(in the rows, 128 means zero)
Rows swapped in pairs by one turn or mirror: which row each one swaps with
The rows were stretched afterwards, more along some directions than others.
nisem: [152 132 165 127  98 120 175 149 141 126 110 150 125 125 137  98]
rore: [147 143 177 152  95 118 171 147 135 130 110 136 120 137 153 103]
dimap: [163 138 109 124 128 128 103 146 125 142 163 107 147 140 152 149]
zozu: [169 152 148 145 112  95 177 131 144 129 148 145 166 111 144 104]
fik: [152 114 165 129  89 124 185 154 151 106 111 138 130 123 148  98]
dipad: [147 124 126 119 124 127 106 150 118 127 148 119 136 113 141 150]
rokuv: [146 117 178 139  97 127 177 154 148 114 115 138 124 135 143  99]
vunu: [128 124 109 107 134 133 101 143 128 139 145 118 138 114 131 147]
duva: [151 118 159 124  95 115 172 162 138 119 123 138 137 138 150 116]
pim: [170 145 153 148 114  96 175 135 137 118 144 145 163 123 145 110]
lat: [141 137 130 135 124 129 123 111 130 123 140 126 167 110 145 114]
reg: [157 135 168 130 100 131 167 146 144 120 116 136 129 139 150 107]
nuto: [172 144 150 148 114 101 178 135 145 120 145 144 163 118 147 106]
dar: [155 125 173 119  91 114 188 160 142 104 115 151 133 117 144  93]
nis: [169 142 145 142 115 102 175 134 146 124 149 143 165 114 150 108]
tasa: [170 147 152 151 114  98 174 137 139 121 146 142 165 124 149 112]
til: [137 129 127 120 130 131 111 145 123 131 133 127 117 118 131 140]
Nopa: [140 140 129 131 124 123 125 114 129 128 145 128 168 105 147 112]
sutaf: [170 147 156 153 114 101 176 133 146 125 145 143 163 117 150 108]
tilur: [140 136 128 129 128 129 124 111 133 130 140 131 165 100 144 110]
Bimap: [146 129 132 125 132 127 107 154 106 124 137 115 124 127 142 148]
pupim: [142 135 131 138 124 126 120 114 126 121 142 124 170 119 148 120]
Febok: [174 114 149 123  91 131 178 158 149 106 130 130 155 131 146 101]
mukek: [167 122 166 129  91 110 178 164 136 113 118 144 146 128 150 107]
vuf: [139 120 138 136 121 131 116 154 122 113 135 111 124 120 151 139]
vuba: [176 155 154 141 104 129 151 131 154 135 132 127 160 141 157 111]
nepiv: [134 109 132 124 126 131 111 164 105 109 140 116 120 135 137 148]
num: [141 143 131 139 126 126 122 110 134 131 139 128 169 105 143 112]
regi: [173 147 150 142 112  95 183 137 144 123 144 149 164 110 147 102]
kiv: [144 117 122 118 128 131 109 163 114 119 141 113 118 143 145 150]
Vola: [137 138 131 127 123 124 128 112 127 125 141 129 164 110 143 111]
melis: [168 140 147 144 122 106 171 135 145 121 140 143 160 119 146 109]
zepi: [162 120 119 119 120 141 112 148 135 105 149 111 152 123 140 142]
Bam: [147 126 146 108  97 110 175 154 144 127 123 144 148 121 137 103]
tob: [162 139 152 125 101 118 165 155 151 138 118 133 151 124 147 102]
ninaz: [139 111 134 134 121 134 114 152 125 104 131 112 123 132 142 149]
mopi: [142 139 133 140 127 129 119 111 126 126 139 125 166 112 145 118]
Deri: [147 150 117 113 122 116 106 146 123 145 156 111 144 117 139 145]
zese: [141 137 131 136 121 119 123 118 123 122 143 125 167 113 148 117]
suve: [131 114 119 111 126 129 101 154 118 124 145 115 131 127 144 155]
did: [142 146 144 142 123 117 118 148 124 128 132 122 115 125 148 141]
Muki: [128 113 130 109 118 117 113 159 116 105 143 119 122 126 138 136]
Susov: [167 139 173 126  97 112 187 156 139 119 111 147 135 120 149  95]
funu: [162 133 185 151  84 106 190 161 136  99 115 135 134 139 157 105]

nuto swaps with lat
fik swaps with ninaz
did swaps with rore

